(in the rows, 128 means zero)
D: rows in a few groups, each row roughly a mix of its group's directions (some rows in no group):
D (85 x 11):
[[102  97  95 150 154 134 124 162 138 137 108]
 [115 115 171 139 112 146  88 124 104 114 149]
 [130 156 132 149 129 132 115  67 149 119 134]
 [151 104 146 161 119 125 138  99 152 129 168]
 [ 86 127 154 123  89 152 133 149 110 110 125]
 [ 96 117 126 106 123 146 112 153  84 120 100]
 [147  84 131 113  80 132 129 123 139 113 149]
 [101 162 132 129 103 131 172 143 151 130 107]
 [106 136 104 150 155 151 161 149 122 161 112]
 [155 112 156 106  89 130 116 116 145 104 156]
 [133 102 155 137 104 157  85 151 133 139 144]
 [124  92 139 128  88 144  85 132 114 127 150]
 [142 103 115 149 112 123 172 106 156 131 156]
 [123 126 131  97 145 129  89 158  90 120 106]
 [ 93 126 139 139 157  94 148 146 142 134  92]
 [156  93 104 145 136 116 166 109 149 141 142]
 [122 157 114  80 126 124 103 160 117 105 126]
 [120 115 111 125  89 151  96 126 117 116 171]
 [131 155 129  85 133 114 118 176 125 112 114]
 [139 109  81 148 143 145 152 103 126 152 145]
 [114 150  96  97 146 132  93 136  99 126 104]
 [111 114 113  97 137 138 103 152  83 121 103]
 [152 158 176 112 118 129 123 155 119 121 102]
 [121 138  94  83 137 123 129 163 111 120 102]
 [141  85 106 144 116 137 104 109 143 135 166]
 [133 124 151 139 126 122 143  67 122 113 102]
 [138 106 149 112  84 127 133  95 124  96 144]
 [127 173 161 130 159 116 128  97 117 120 110]
 [ 98 122 117 148 111  93 116 160 153 104 146]
 [108 190 122 140 155 129 121 111 120 132 136]
 [ 99 104 107 137  91 147 171 117 126 124 135]
 [ 71 119 121 146 103 129 153 130 112 107 121]
 [156 109 137 117 144 134 130 181 139 158 113]
 [152 119 149 100 130 140 130  90  91 144 102]
 [100 159 130 127 112 130 118  96 114  93 162]
 [161 155 164 142 154 107 107 127 154 138 133]
 [134 113 159 172 117 134 131  93 145 134 157]
 [136  98 112 118 117 140 113 183 149 138 146]
 [124 138 196 150 129 128 117 142 130 133 115]
 [143  90 130 116  77 124 135 105 130 110 145]
 [121 175 114  99 146 126  89 139 118 122 111]
 [145 128 161 126 166 108 143 122 148 141  89]
 [116 159 134 115 123 172 139 140 106 140 167]
 [ 98 159 114 132 112  93 144 159 124  97 128]
 [166 127 158  99 105 154 136 147 129 146 152]
 [139 117 114 153 146 119 149  99 132 156  82]
 [154 139 130  99 142 144 147  85  99 140 109]
 [126 176 103 147 160 114 124 126 132 161 118]
 [145 108 123 112 102 151 165 145 103 163 134]
 [104 130 126 142  96 142 127 178  96 137 122]
 [128  99 127 104 121 130 145 185 104 138 129]
 [143 106 136 127  87 137 124  84 146 105 147]
 [105 107 116 143  98 159  98 152 124 133 160]
 [ 78 132 126 145 115 140 120 178 124 131 129]
 [113  88 125 131  89 135  90 130 116 125 155]
 [139  86  98 136 119 133 115 163 160 144 129]
 [140  96 142 157 110 126 171 115 152 133 151]
 [120  78 104 119  98 136 134 163 124 125 141]
 [139 145 190 150 123 119 124 135 152 126 142]
 [166 126 139 120 120 113 152 105 166 152 102]
 [111 128  71  98 133 137 120 130 100 125 109]
 [100 157 142 115 101 140 101 159 130  99 144]
 [ 88  99 133 122  93 130  93 138 109 119 140]
 [100 130 156 145 130 122 111 179 157 125 120]
 [106  78  90 144 125 130 121 157 138 125 122]
 [102 117  77 108 128 141 141 131 100 131 100]
 [ 85 134 109 124 133 127 158 133  88 140 101]
 [100 120  77 150 141 129 161 129 116 147 130]
 [142  98 161 151 139 103 113 149 164 138 115]
 [121  96  78 144 123 135 123 159 146 151 131]
 [141 113 132 136 163  85 144 108 163 128 113]
 [156 117 122 118 125 135 107 176 161 149 145]
 [132 101 131 165 110 135 156  92 147 135 156]
 [147 134 139 142 165 135 144 119 133 163  84]
 [100  89 125 130  92 130  91 131 116 122 151]
 [125 150  88 132 132 164 160 126  97 147 131]
 [ 97 131  69 155 124 112 121 120 128 132 133]
 [146  82 136 111  82 135 132 123 134 110 145]
 [167 131 167 150 153 105 131 129 157 143 132]
 [150 155 178 105 118 115 112 140 132 105 111]
 [134  75 107 119  91 127 128 156 134 125 141]
 [122 158 142 105 150 124  90 155 108 127  98]
 [109 127  75 145 147 140 161 116 122 146 139]
 [123 162 135 148 145 129 138  70 122 133 111]
 [153  96 102 139 117 149 111 101 137 136 168]]
which group is each row in? (one row of each group first):
[131 172 131 133 128  94 131  80 115 124 121] : (84)
[100 113 101  93 111 142 130 154  94 111 115] : (89)
[111 151 158 118 143 103 147 149 121 125  82] : (106)

[132 152 167  99 114 117 112 125 121  91 156] : (84)
[147 127 117 150 115 119 160 100 168 132 160] : (89)
[164 155 153 143 149 105 118 119 166 136 142] : (89)
[152 128 107 118 113 141 116 170 149 160 157] : (84)
[148 108 135 134 161  87 142 102 157 130 111] : (106)
[162 147 160 111 146  95 140 113 140 115 101] : (106)
[103 162  98 138 159 115 111 163 128 139 133] : (84)
[128 148 179 108 120 111 108 149 137 104 108] : (106)
[105  93  93 136  93 146 124 130 133 116 159] : (84)
